In the rows, zero is written as 128.
One turn sends every row of this set to another row. A few are shown first. Where does it send the rows asked after them?
vev: [162 149 122 147 141 115 113 120 128 136 130 111 130 145 170 112 118  88
 158]
gegar: [157 145 125 145 155 113 115 130 125 131 119 106 125 142 172 106 114  92
 157]
gimat: [135 105 142 161 117 133 141 153 126  84 110 120 110 124 138 122 140 126
 137]
Ril: [135 126 121 143 118 127 122 147  89 118  94 131 111 103 138 147 149 133
 140]
nudat: [112 126 148 150 118 131 136 131  99 175 145 134 113 124 116 102 142  93
 151]
Gov: [151 148 126 144 149 121 111 117 120 126 125 102 129 154 161 120 118  87
 158]
futi: [120 123 160 168  87 133 142 129 103 157 154 110 108 120 136  92 134 113
 130]
gife: [144 159 115 141 119  69 161 130  98 131 117 116 114 102 111 103 144  80
 142]
leka: [138 155 117 141 118  71 164 125  98 128 117 120 110 108 100 108 154  87
 138]
Muso: [118 132 161 175  85 124 141 137 109 156 155 106 102 131 143  90 136 107
 134]
zor: [149 151 137 146 115  81 171 127 116 103 142  91 118 101 125  93 142  83
 128]
gidu: [126 130 122 139 116 125 120 148  83 118 102 130 100 102 129 151 144 133
 138]
ped: [161 155 112 149 126 111  99  98 100 142 117 106 114 133 170 112 117 124
 152]
Kan: [153 149 143 146 110  85 171 128 118 101 140  91 113 111 116  97 148  85
 119]
rep: [119 129 163 173  86 137 141 124 105 155 146 107 108 126 136  96 141 117
 127]
leken: [123 120 147 154 120 131 135 141  97 179 142 112 110 130 124  97 149  88
 144]
fonot: [123 107 138 161 115 135 134 151 115  85 115 105 127 126 138 130 137 126
 134]
kiv: [114 130 147 152 118 142 128 140  99 174 138 127 108 129 117 111 151  96
 152]
Gurag: [155 167 123 155 110 109 105 105  97 148 120 107 119 130 178 116 117 121
 144]
Dukoz: [150 157 142 154 117  88 157  91  88 101 132  99 101 118 112  86 119 101
 122]
kono: [165 160 118 154 119 103 116 116  97 139 114 103 106 124 183 111 109 124
 139]
zogi: [120 130 153 174  81 130 149 124 111 162 149  94 113 132 134  99 139 117
 129]
gugi: [167 140 129 146 144 123  95 112 122 128 131 102 120 143 166 109 119 100
 157]
sut: [142 101 136 153 116 131 131 153 116  83 112 119 123 119 144 132 141 120
 128]
Simet: [114 138 144 145 122 136 136 138 102 179 142 119 112 128 114 111 147  92
 157]
volit: [152 141 121 154 145  91 140 111  92 116 127 116 106 128  91  97 122  75
 147]
fovon: [156 168 121 154 107 108 111 103  96 140 117  96 109 129 177 127 115 116
 141]
lipa: [128 114 123 142 108 114 116 152  97 108  98 138 108 109 136 141 161 124
 143]
biso: [132 121 122 139 115 124 126 144  85 110  94 138 106 104 137 145 147 128
 136]
dodom: [132 127 126 141 112 127 131 147  92 113  93 141  87 104 132 135 145 134
 143]
mema: [120 126 157 164  98 128 147 124  93 169 144 101 111 129 140  85 144 111
 128]
Sazud: [129 107 139 144 107 127 122 148 114  86 112 118 114 117 149 128 158 128
 131]
sos: [153 149 130 148 147 122 102 123 121 139 132 107 132 143 167 114 121  91
 160]
taz: [127 160 120 151 106  72 146 106  97 100 137 126 102 100 110  99 132 111
 151]
Zav: [136 111 142 157 119 138 134 150 120  87 110 112 126 119 148 128 148 128
 131]
Tivug: [155 150 139 154 121  94 167  93  91  98 122 100  99 114 118  90 117 101
 132]
bozi: [140 140 133 148 124  83 134 128 121  85 158 114 109 110 103 100 131  83
 154]
fab: [132 163 116 140 113  68 142 105 101 102 132 124 108 102 116 102 133 118
 143]
Votum: [145 144 126 147 133  81 128 129 126  87 148 110 115 114 102 105 130  88
 151]
mutup: [112 137 151 148 121 123 133 141 101 176 142 132  97 129 127 100 145  89
 158]
rere: [160 140 119 151 147  95 151 115  95 109 121 114 103 120  95 103 122  76
 149]
patul: [164 165 122 148 117 110 110 103 103 146 125 110 119 126 181 112 117 113
 142]

Simet moves to Gov
Tivug moves to taz
lipa moves to leken
Now these:
gegar moves to gimat
vev moves to sut
Zav moves to rep

